(in the rows, 128 means zero)
Named moves, each a turn or a mirror, and the order they were made in; the first pair answered
Q_728:
[148 143 119 121 167 131  84 112  86 120 150  79 140 162 117] |-> [155 146 129 103 152 116  87 118  77 132 150  81 140 157 125]
[131 113 105 118 121 136 109 121 127 116 128  96 132 127 114] |-> [136 113 113 106 113 130 114 125 123 122 126  91 127 125 116]
[120 147 123 175 162 157 103 101 158  93 112  83  90  98 102] |-> [163 139 162  78  92  90 125 121 121 145 117  94  88  84 140]
[138 152 138 155 107 103 147 152 116 178 129 191 155 126 212] |-> [114 158 110 212 143 139 132 141 137 148 130 187 157 129 190]
Q_732:
[123 136 126 128 147 132 110 117  98 141 143 112 138 124 119] |-> [110 136 122 149 141 136 131 126 139 144 133 158 132 115 131]
[158 138 149 127 142  92 130 117 137 141 140 125 130 114 122] |-> [154 135 144 133 136  93 142 123 152 146 142 142 130 110 128]
[100 135 113 232 155 151 162 114 196 116 111 169 132 118 124] |-> [123 137 131 186 170 130 102  85  88 114 143  34 139 147  82]
[153 170 202  97  94  96 116 129 121 186 106 139 113 120 152] |-> [149 172 204  96  98 101 125 130 127 180 102 150 117 114 156]
Q_499:
[144 155 118 120 155 169 119 125  92 163 117 144 165 144 136] |-> [147 150 127 109 143 166 124 131  96 168 114 154 161 138 140]
[126 103 116 139 107 160 102 121 140 115 114 105 125 132 125] |-> [131  97 120 128  96 158 106 125 146 119 110 117 127 130 128]
[138 171 131 112 146 139 127 167  99 132 138 180 153 154 187] |-> [126 176 124 134 183 142 111 152  85 119 151 153 154 161 163]
Q_391:
[127 161 146 121 148 105 135 104 127 146 148 150 115 128 131] |-> [135 141 141 102 129  96 132  95 129 146 142 117 109 119 115]
[109 115 128 166 188 169 131  97 153 104 152 130 119 154 105] |-> [107 129 135 156 197 149 129  90 142 116 162 127 113 152  98]
[136 176 155 112 141  95 143 138  90 154 158 177 153 148 171] |-> [146 151 159  80 118  65 137 119  74 163 152 125 134 133 138]
[128 128 132 125 126 142 138 142 154 122 131 170 111 126 144] |-> [127 142 142 115 139 118 141 132 143 133 145 170 111 131 148]
Then:
Between the rows of a pair lie 2 to 3 moves.
[145 125 133 102 108 146 120 150 117 119 118 138 145 140 149] |-> [133 150 134 124 155 124 120 126 100 120 145 137 136 149 134]	Q_728, Q_391, Q_391
[151 133 147 102 124 129 109 147  85 125 133 125 147 155 165] |-> [133 155 145 119 150 106 137 135 109 142 142 166 137 143 166]	Q_499, Q_732, Q_391
[147 141 144 111 121 103 145 103 156 159 120 154 124 111 113] |-> [145 146 138 116 141 100 136  84 137 154 133 129 121 119  96]	Q_499, Q_728
[125 114 134  94 120  72 173 113 102 178 147 175  82 101 139] |-> [ 94  89  91 162 164 142 125  85 116 123 130  93  84 110  72]	Q_391, Q_728, Q_732
[149 147 150 114 163 107  88 128  56 131 157  71 144 147 130] |-> [125 151 140 145 134 114 159 160 162 144 125 214 137 117 180]	Q_732, Q_728
[ 96 129 127 142 121 117 153 124 166 119 131 177 109 123 141] |-> [117 128 143  97 121  95 119 108  97 123 155  91 115 142 116]	Q_728, Q_732
[143 122 164 116 157 101 120 161  77 101 178  98 155 160 118] |-> [117 120 137 171 163 148 144 179 151  82 151 168 157 150 132]	Q_499, Q_732, Q_728
[108 162  96 182 176 119 127  89 133 131 139 152 119 146  92] |-> [108 141  94 159 154  91 137  79 141 141 128 129 104 122  74]	Q_391, Q_732, Q_391
[137 102 140  96  91 127 126 135 123 140 110 111 127 121 142] |-> [129 113 137 114  96 147 134 145 146 138 108 144 138 125 159]	Q_732, Q_391
[148 151 138 107 110  73 142 130 141 162 119 122 105 115 131] |-> [146 124 126 105  96  98 128 128 150 144  97  85 103 110 117]	Q_499, Q_391, Q_499
[119 119 135 118  61 118 166 155 192 153  87 158 112 127 138] |-> [130 122 133 111 103 124 101 120 108 133 117  33 118 154  80]	Q_728, Q_732, Q_728
[111 136 127 177 107 121 127 146 154  96  82 121 102 116  88] |-> [136 132 152 121  72  87 131 154 127 116  89 110 102 112 106]	Q_728, Q_732
[100 122 125 167 125 187 101 141 177  88  90 103 159 120 112] |-> [104 169 151 167 138 165 128 156 174 111 109 180 165 133 155]	Q_499, Q_391
[152 160 152  98 141  95 123 148  87 123 155 150 141 163 168] |-> [139 142 142 103 108  95 158 154 148 132 127 194 121 129 172]	Q_391, Q_732
[129 125 115 137 164 118 108 108 128 117 138  94 127 144 103] |-> [153 120 139  88 121  89 116 121 120 145 138 106 125 134 124]	Q_728, Q_499
[115 121 115 146 129 172 138 159 162 119 112 171 137 121 159] |-> [145 108 134  95 104 160 106 159  96 121 122  97 139 139 152]	Q_728, Q_732, Q_391
[143 154 159 117 142  87 129 140  95 152 146 141 144 162 159] |-> [127 158 143 156 149 118 145 151 142 138 131 183 148 154 166]	Q_732, Q_728, Q_499
[148  95 145 108 118 180  99 135 108  76 121  78 167 161 129] |-> [146 141 164 113 127 139 149 152 130 115 141 202 167 158 182]	Q_732, Q_391, Q_728
[120 147 141 135 203 143 136 117 128 155 133 179 121 158 103] |-> [114 122 125 143 203 147 121  99 133 144 123 128 109 147  70]	Q_728, Q_391, Q_728
[159 118 142  86  74 116 132 158 115 135  94 146 108 116 187] |-> [123 116 107 164 114 176 123 151 163  98  81 161 116 116 166]	Q_728, Q_499
[109 113 110 140 138 113 129  95 149 117 115  99 108 106  87] |-> [123 116 120 127 135 106 118  95 124 122 125  78 114 120  89]	Q_391, Q_728, Q_499
[ 93 126  99 165 129 162  92 106 144  86 125  76 115 124  58] |-> [134 111 133  87  29 133 139 162 163 124  95 149 117 103 137]	Q_732, Q_728, Q_391
[138 141 132 107 114 126 130 155 133 122 137 156 124 142 165] |-> [136 156 128 112 144  91 129 123 110 131 154 121 114 141 128]	Q_728, Q_391, Q_391
[103 143 118 150 149  97 171  98 177 160 133 185  94 110 104] |-> [130 141 135  97 143  70 136  85  99 162 154 101  94 126  85]	Q_728, Q_732
[168 127 147  72  57  91 133 137 100 153 122 128 128 137 174] |-> [126 115  95 184 134 183  83 116 127  84 118  80 141 158 118]	Q_391, Q_728, Q_732
[124  98 125 114 144 113 107 101 102 118 134  68 118 122  91] |-> [141  73 131  84  82 134 118 142 122 117 105 102 131 114 140]	Q_499, Q_391, Q_732
[117 132 106 161 164 125 106 108 144 120 136 112 139 106 115] |-> [140 110 124  99  94 109 125 127 149 135 115 128 136  89 142]	Q_728, Q_391, Q_732
[104 112 124 117 108 172  91 114 100  96 145  44 149 147 107] |-> [113 102 137 108  54 192 116 154 140 104 120 118 156 141 167]	Q_391, Q_499
